Each run below is a few steps of one of 6 hidden systems, one row a step.
path 1, Vezar, 10 rows:
[[  6   9  -5  -3   6  -2   6  17 -11 -12   2  -2  25   6  -4  17  -4  11
    8  15]
 [  0   8  -6   2 -11 -14  -4  -7  -3   3 -15  24  -4   8  -4  -9  14   5
  -10 -21]
 [  9 -11  15   5   0   8 -12 -10   8   6   4  -4 -15   2   7 -24 -17  -9
    6  11]
 [ -9  11   7   2  17   1   0  15  15  -9  14  -4  23  -3   1  20   0   0
    5   8]
 [ -4  15 -14   3 -14  -3  13 -13  -9   4  -3   5  -1   2 -15   1  20  10
  -19 -13]
 [  6 -17  14   0  -5   5   2 -15  -7  -5 -20  -1 -18  -5   4 -16 -17 -10
   10   6]
 [-13 -13   2  -3  18  -7   1  21  25  -1  12   4  10   0  11  13  -3  -6
   13   9]
 [  1   9 -12  -7  -7  -5   2  -2 -12   9  18  -7   6   7 -16   2  25  13
  -28 -12]
 [  6   6   9  -1 -10   9 -10 -21 -26  -6 -23  -4 -20 -11   8  -5 -14  -8
    9  -8]
 [ -6 -12 -11   5  13  -1   6  21  28   5  -3   9   4  -2  14   6 -14  -9
   27  17]]
path 2, pes:
[[ -7 -10 -13   1 -16   2   3 -19 -16  -1 -11   4  -9 -24   4  -5  -7  -9
   11   3]
 [ 15  -7  -8 -11  15  -3   6  28  16  10 -12  -5   5   0  14  -8  -4 -13
    1  14]
 [ -2  -5  17 -14  12  -3  -6  -3   1  13  13   1  -4  28 -10   4  12  16
  -12 -20]
 [ -8  11  -9  19 -15   3 -25 -22 -15  -3   0   7  -7 -18 -10  -3  -1  -5
   11 -17]
 [ 16   8 -20   5   3  10  10  24   7  -5 -12 -17   1  -8   7   3 -15 -11
   15  28]
 [  2 -19  15 -21   7 -13  19  10  -2  -2   2   7   7  33  -9   7  10  21
  -11   0]
 [ -7   4   9  14 -16 -10 -25 -24  -8  -4   5  20  -2 -13  -8 -23  11  -5
  -13 -25]
 [  9  27  -7  12   3  18 -11  10  11   2   2 -17  -5 -19  21   3 -22 -14
   14  25]
 [ -9 -12  -1 -22  15  -4  30  18  -1  -3   3  -3  14  23  -6  34   8  19
    3   8]
 [ -8 -15   3   4 -17 -15   2 -27  -9  -5  -4  13  -4  -8 -25 -23  24  -7
  -23 -30]]
path 3, gud:
[[ 17  22 -20  30 -32   3 -17   3  -1   7   2  14 -25  19  -3 -19  -7  16
    6   6]
 [  7  -2  16  18   9  -2 -18  19   9 -28  19  -2  28  -8   2   1 -22  -6
   22  30]
 [-12  -8  21  -3 -11 -27  11   3   5 -28  16  13   6   6  -5  -3  28   5
  -34  -5]
 [-11   9   7  10 -17   4  -5 -43   0  27  14  24  -9   3  11 -16 -10  15
   -1  -1]
 [-17   0  -2   4  19   6   6   5  21  -6  -5  -3  12 -34  23  16 -17 -23
   23  21]
 [ -7 -26 -10 -21   2 -11  41   7   0  -5   1  -8   7   3 -21   5  27   2
  -22   1]
 [  6   1  10  -8   3  11  -9 -40 -21  27 -19  12  -8  14  -9 -12  -9  10
    5 -28]
 [ -4   1 -11   6  13   7 -25  20  15   0 -14 -12 -22 -22  22   9 -14 -28
   27  -3]
 [  3 -14 -18  -8   2   0  23  28  -4  -8  24 -31   6  11 -28  16  23  10
  -13  13]
 [ 19  21  20  -3 -10   3  -9 -31 -36  -3 -20   9   9  15 -14 -12  -2  18
  -14 -21]]
path 4, Nog, 10 rows:
[[  8   1  36 -28  21   6  -9 -25  -7  27   4  -2  -1  28  -4 -10   4  13
  -26 -26]
 [-19  28 -10   8 -10  15  13 -23 -12  -7 -28   0 -25 -13   7  29  -6  -1
   16 -11]
 [ 15 -17 -38  10  -8   4  18  12  -6   0   2 -17  14  -8 -33 -11   4  -5
   10  22]
 [ 14 -25  16 -19  10 -22 -16  29   4  -6 -12  10  -8  20   5 -15   9  -5
   -9 -18]
 [-27  13   9  18  -3   1 -35 -15   7  -3  24   9 -14 -11   9  13  -1  -3
   11 -20]
 [ 22  22  -2   2  -2  25   5  -9 -12  11  15 -30   4   2  -8  -3 -11   9
   -7  25]
 [ 12   2  -9 -15  -9 -16  25  25 -10 -15 -27  14   2  10  15   6   5   8
   -5  12]
 [-15 -15  -8  17  -3 -19 -15  -5  18   1   7  32  17 -18  -2 -17   5 -12
    8  -9]
 [  6   0  29  -3  27  20 -10 -12  19  18  10 -19  -5  10  -1  -7 -13  -7
    3  -1]
 [-12  15   4 -13   0   5  21   0 -17 -14  -2  -7  -5  13   0  38   8  19
   -3  -2]]
path 5, Dokop:
[[-15 -21  26   0 -13 -14   5   0   9 -23   2   9 -28   6  17  -2   1  -2
   -4   4]
 [-10 -10  10  -6 -17  -6  -5 -17 -21  -2  32   4   1  -2   7   0   2  15
  -10   9]
 [ -4  14  -3 -13   8   5  10  -2   1   9  17 -22   6 -16   9   8   8  -6
  -20   9]
 [  2   4 -18 -14   3  10  23  -8  -3  27 -16  -4 -11   9   4   6   0   7
    0   2]
 [ 10  -3 -22   0   2  -1   2  -3 -11  11 -13   8  24  -7 -15 -11  -1  -2
    6  -2]
 [  6  -5   5   3  19   1 -12  10  22   4 -10  -2   4  -3  -6 -13  -1 -19
    5 -12]
 [ -3  -3   7   8   2   4 -16  -1   0  -3  -2   7 -14  18  -8   8  -8   6
   21 -15]
 [ -3   7  -1  11 -11  -9 -12  10 -11 -28   5  -1   3 -11  -5   6   7  -5
    1  -2]
 [  4  -5  14  -6  -5  -8   4  10   7 -10   0  -2 -21   4  16  -8   3  -4
  -14   8]
 [  0  -4  10 -11  -6  -3   1 -13 -14   9  13  12   4  11   7   2  -5  19
   -3   7]]
path 6, Vezar (10 x 20):
[[-12 -28   1   5  -1  -4  16   6   2 -23   2  -2   4  -5 -12   8  -1  -4
   16  13]
 [ -6 -13  -3  -9  -4 -19   2  19   0 -12   5   2  -4  -2  -1   1  24  -4
  -19  -8]
 [  2  -6   5 -12 -13  -1 -13  -5 -17   5  12  -5 -23  -2  18  -4  -3   3
   -7   1]
 [  1   4 -13  -6   7   1  -9  10  -6   8   0   2  13 -15  19   9 -12  -4
   16  11]
 [ 11  15 -14  -9   7  -1   9  11   4  19 -10   6  10  13  -1  -2   9  10
   -9  -3]
 [  7  -1  15  -1   3   7 -12 -20 -11   9  -6   6  -4  15 -11 -12  -7   8
    4 -14]
 [ -4   1   3  18  12   7 -15   2  19  -6   1  -4   4 -11  -6  -1  -9 -17
   17  -4]
 [ -1  11  -6   7  -3   2  16  12  13  -8   9 -11   0  11 -14   9  13   6
   -9  10]
 [ -4  -8   8   0 -17  -7   3 -16 -22 -18  -2  10  -4   2  -7   0   5  10
   -2  -6]
 [ -3 -13   1   3  -2  -9 -10   5  12  -4  -6   7  -8 -19  18 -15  -6 -21
    5   4]]
path 7, Tem:
[[-15   4   3   3  -1   8  20 -24  -4   1 -22  14 -11  19 -14  19  -1  14
   17 -20]
 [ -5   3 -23  17 -24  -7 -25  -5 -16  -8   4   7  -7 -31   7 -10  -2 -12
    9   0]
 [ 23 -14   1  -7   9  -2  -9  41   6  -5   1 -20 -20  22  -1  -3   1  -3
    1   5]
 [-12  -4   5 -13   0 -14  19 -10  -7   9  -7  33  10  27   0  13   7  28
   -1 -12]
 [  4  30   3  14 -17  -4 -30 -17 -11  -4  12   6   5 -26  14 -17   0  -9
  -19  -3]
 [ 22   2   7  -4  15  13   9  31  18  -2  -6 -25 -10  14  11  -1 -16  -8
    8  29]
 [-14 -18 -12 -12   8 -13  30  -9   0   9  -5  27  36   8 -19   8  12  17
    1  -4]
 [ -7  16  17  20  -8   1 -33 -28   3  -4  14  -1  -7 -22  -6 -23   9 -19
  -18 -26]
 [  2  -2   8   0  11  20   3  18  16  -3   3 -23 -27   6  22  17 -27  -5
   28  29]
 [ -9 -24 -29 -15   0 -17  29  10 -22  -6   2   8  37   0 -27  19  21  17
    0   1]]
path 8, Nog, 10 rows:
[[ 17   2  16 -11   9  11 -15   0 -24  -8   2 -22   4   2  -5   3 -12   0
    3   3]
 [ -2  23 -10   8 -11  -9   8  21   7 -19  -5  -1  -6  -5   5   9  15  -4
  -14   1]
 [  1 -19  -1   6 -16 -10  -4  -7   1   7  17  17  -1   1   5 -23  -7   6
    2  16]
 [  3   3  14 -14  26   5 -11   3   4   5  -7  -6  12 -11  19   4 -12 -13
    5   0]
 [-12  19  -6   3   2   1  16   1  14   4   9   2   3  10  -7  17  15   9
  -11  -2]
 [  4 -12   1  -2 -14  -2   7 -23 -19   5  -7  15   0   5  -8 -15  -3  12
    1   0]
 [  1  -2  -2   0  14   6  -2   6   7  -7 -22  -8   0 -19   2   1  -9 -24
   13  -6]
 [ -6  -8  -3   2   3  -3   5  17  16   0  21 -10  -5  14 -15   9  13   7
   -5   0]
 [  3  -2  11  -8 -12  -8 -16 -15 -26  -3   2  10  -7   6   3  -7   2  11
   -9 -13]
 [  3  18 -10  11  -1  11  -5  -2   5  -2 -10  -9  -8 -23   9  -1  -9 -20
    8   6]]
path 9, Tem, 10 rows:
[[ -4   7  14  16  -7   2  -9 -26   2  -5  -3  15   4  -9   0 -15 -10  -3
    3  -4]
 [ -1  -8   1   4   6  -1  -6  20  16 -10  10 -12  -4 -14  12  -1  -9 -16
   10  19]
 [ -5 -19  -1 -11   7  -4  20   6   1   1  10  -4   9  18 -20  10  14  13
   -6   0]
 [-10   6  14   2 -12  -2  -4 -35 -16  -2  -1  10  -6  -6  -2  -5   3   3
   -9 -19]
 [  5   3  -6  -3  -1   6 -10  11   2   1   0 -17 -18 -19  25  -1 -12 -15
    7  16]
 [  8 -16 -17 -18  14  -4  17  22  -4   9  -2  -9  13  16 -15  13   9   9
    1   4]
 [ -6  11   7   4  -5  -4  -5 -30  -7   6 -12  19   3   4 -16 -10  14   6
  -11 -34]
 [  1  17   2  16  -5   9 -25   1   8  -1   2  -6 -22 -16  26  -5 -21 -15
   14  12]
 [  9 -15 -18  -9  12  -4  13  40   2  -6   5 -11  18  12  -9  16   1   6
   13  21]
 [ -5  -2  10   3  -7 -13   9 -25  -5  -4  -7  21  10  14 -30 -11  23  12
  -21 -28]]
path 10, gud (10 x 20):
[[  6   2   0  12   0  -1   6  16   4 -22   0  -5  13   1  -7   5  -7   0
   12  20]
 [  2 -16  13  -1 -10 -17   0  -2  -8 -15   3  13   4   7  -9 -14   9   6
  -12  -4]
 [ -7   0  12   5  -3   0 -19 -16   6  11  12  12 -13   0  13 -11  -7   0
    3  -6]
 [-16   7  -6   4   7   4   4   6  14  -4  12  -7   3 -16  10  18   0  -7
    6  12]
 [  1  -2  -8  -8  -5  -2  28  -6  -9  -4  -5  -5  13  -2 -13  -1  12   3
  -16   6]
 [  7  -6  10  -8   1   1  -2 -17  -7  11 -21  15  -8   7   6 -14 -12   0
    7  -9]
 [ -8 -11  -8  -3  13  -2 -16  17  11   6   6  -3  -8  -8  12   8  -4 -11
   17  -3]
 [  0   4  -8  -4   5   3   7   5  -1  -1  14 -20   8   2 -24   9  20   4
  -16  -5]
 [ 10  19   5   5 -11   7   2 -19 -16  -2 -22   4  -8   7  -4  -9  -5   7
   -2  -7]
 [  5 -12  -5   3  -2  -5 -14  17   4  -4  -3   7 -10  -7  20  -6 -17 -10
   20  15]]
path 11, pes (10 x 20):
[[ 12  -2   7   6   1  -4  29  -2   0 -34 -39   0  19  -3 -28 -11   5 -12
   -5  -3]
 [  6  -2  29  17  -9  -4   7 -11  30   2   6  24  -5  20   8 -31 -13   7
   -6  19]
 [-13   4  20   4  13  -5 -26   0   5  -7  39   7  33 -14   9  10  -6   2
    5   8]
 [-25   4   3   7   1   5  13   4  11 -26   6 -25 -17 -17  -9  26  18 -15
   -7  -7]
 [ -9 -24 -13 -11 -22  -1  30 -17  -9  12   1   3 -21  -3  11  -4  -3   6
   -2  20]
 [ 11 -18  -2 -25  17 -17 -13  12  -3  15  -8  10  20 -15  20 -16   0 -15
   -5  -4]
 [  2  19   8  -4  19   9 -17   6  21  18   3 -14 -20  16  -2   5  11  -4
  -11 -28]
 [ -9   6 -19   8 -12  14  -7 -23 -24  14   8   1  -8   5 -15  15  -8  20
   23  -6]
 [ 14 -11 -21   2   1  -4   4  18  -8 -17 -28  -4  14 -17 -13  -7  -3 -18
   14   8]
 [ 19  -7  22  -4   3  -5  11  14  19  -1  -5   0 -14  35  -4 -18   1   6
  -14   6]]
path 12, Dokop:
[[  1 -10  -2  -2 -10  -7   4  -7  -3  10  24   4  12  -9   7 -15  -1   3
  -13  21]
 [ -5   0   7 -13  22  10  13  -5  12  17  11 -16   9   2  -1   9   2   1
   -6   4]
 [ -8  13 -18   0   2  10  11 -17  -5  14 -14   2  -2  -2 -12  12   3   4
    8 -15]
 [  7  -7 -23   8  -6   0  -2   7  -2  -4 -13  -5   3 -18  -9 -14   1 -16
   10   4]
 [  4 -27  13 -11  15  -8  -6  14   9  -1  -4   3  -2  11   0  -7  -4  -7
    7  -5]
 [ -6   5  12   2   0  -3 -23 -10 -11  -2   9   8   0   6  -7   4   4   7
   -1 -23]
 [  3  20  -5  10  -8   5 -15   8  -3 -11   5 -13 -13 -14   8   2  -1 -11
   -2   5]
 [  5 -10  -1 -13  -2  -6  16  18  -2  -2  -4   2  -8  16  13   7  -1   9
    0  18]
 [  3   1   6  -5  -3 -11   6 -11  -9   3   3  14  20   6  -9  -9  10  11
  -18  -6]
 [  2  17   6  11   6  11  -8 -13  16  11   2  -6   0 -13   6 -14  -8 -14
   -3   2]]

Name the system that made each run.
path 13:
[[ -8  -5  23 -15   7   1  19 -12 -13 -23 -15 -15  -6   7 -23  19  21   0
  -17 -29]
 [  6   3 -19   1 -26   6 -18 -18 -27  21 -12   7 -37  -4  10 -10 -10   4
   10 -11]]

gud
path 14:
[[ 15  -3  21 -10   5  -3   0  -1   7  -1  -6 -10  -5  -5   6 -28   4 -17
  -27   1]
 [ -7  -6   6 -16  22   6  13  -6  17  27   5   3   5   4  17   8 -12   1
    7  10]]

Tem
path 15 (2 x 20):
[[-16   9   3 -17   8   1  14  15   6   1  24 -19 -13  12  12  36  14  14
  -13   5]
 [ -5  -9 -28  -8 -20  -3  -1 -21 -45   4  -1   6   4 -15 -11   6   6  10
    3 -10]]

Vezar
path 16, 2 rows:
[[  5  -6  11   0  -3 -15  -5  18  10 -18 -10   5 -11   1   6 -11   8 -12
   -9  -5]
 [ -6  -8   5  -6  -2  -6   4   0   8  15  18  11  -7  17  12   1  -1  17
   -3   8]]

Tem
path 17:
[[ -8 -25 -13 -11   2   5   0  12 -25 -21  10 -27  -8 -10 -12  27   4  -5
   15   3]
 [ 12   7 -16  -1 -13 -15 -15  19 -10  -3   9  -9  -4  -7 -10 -14  31  -6
  -33 -16]]

Nog
path 18:
[[ -6 -33   3   0  13  -8 -23   9  25  20  23   4  -7  -1   4 -18   0 -13
    6  -6]
 [ -5  16  18 -17  18  14 -19  -8 -10  14  18 -13  -4  12   8  24  -3  11
   -3 -18]]

Nog
path 19, 2 rows:
[[ 16 -36   9 -14   3 -11  -7  24   0   1  -4   5 -15  25   3 -15  -8   4
   10   5]
 [ -2   8  24  -6   6 -10 -24 -10 -17  -9  13  15  25   7  -6   5   6  13
   -9 -22]]

Dokop
path 20, 2 rows:
[[ -1 -17  -4 -12  21 -24  20  31  24 -11 -21  21  30  -1   5   0  10 -10
    1   4]
 [ -4 -17  -1   4   2  -8  -1 -15  15  22   5  17   1  26 -33 -18  21   9
  -11 -31]]

gud
path 21, 2 rows:
[[-18 -10 -28  -1  -7   3  24   0  15  33  19  11 -12  14  10  13  -1  19
   11  21]
 [ 21 -15   1 -19   8  -5   1  -4 -29   0  -6  -7  36  -2 -25 -15   9   3
  -14  -6]]

Vezar
path 22, 2 rows:
[[ -4  -5 -10  -7  -7   2  14  13   4   6   7  -3 -19   7  18  10  -4   9
    5  22]
 [  6  -3  -4 -15  10  -3   2   0 -18   4   3   2  34  -5  -8   4   0   5
   -3   1]]

gud
path 23:
[[  2   9  -1  12  -4   0 -28   1  -4  -5  13  -5  -8   3 -15  -3   7   0
   -2 -18]
 [ 12  12   3   7 -11   7 -12   2  -7  -3   4  -8 -20   7   6  -6 -10   4
    2  10]]

Nog
path 24:
[[  4  20  13   9  12   7 -19   8  -8 -23   6 -13  11  12 -24  23   2   7
    8 -18]
 [ -7   7  -9  26 -30   0  18 -11  -5 -28  -8   3 -15   1 -16   3   3   6
    6   7]]

pes
path 25, 2 rows:
[[  8  -2 -15   0 -22  -7  -3 -10 -23   3 -15  12 -18  11 -16 -11  13   8
   -8 -21]
 [ 12   4   2  -3  -5  -6 -29   7  -6   7 -11  14 -21   2  29 -14 -14  -6
    7  -5]]

Tem
path 26:
[[  0  13   7  -8  -7   2   6 -11  -1  15  21  -4 -12  10   9  -2  10  14
  -25   4]
 [ -2   3 -13 -12  -9   1  12 -13 -20   9 -16  11   1 -11  19   3 -10   4
    6   9]]

Nog
path 27 (2 x 20):
[[  0   6  16  15  -6  -6 -22 -14 -24 -28   5  20  32   2 -24   0  -2  12
   10 -13]
 [  3  24   4  34 -13   4   5  12  23 -37  -7  -9  -7 -16  -4  -7  -1 -19
   -1  17]]

pes
path 28 (2 x 20):
[[  7  11   0  34  10  11  10   9  38  -9 -23   6   1  24 -31  -7  -8  -4
   23  -2]
 [ -1 -30  34   5  -1  -5  -4   2  -8 -36   7   4   3  27 -24   6  -9  13
   20   2]]

Nog
path 29:
[[ -1   3 -31   0   9  10  21   5  11  26  -7  -1   1  27 -39  13  19  14
    5 -20]
 [ 12 -17   3   2 -11  -2 -18 -13 -26  -5 -24  17 -14  22 -25 -11  -4  10
   17 -30]]

Nog
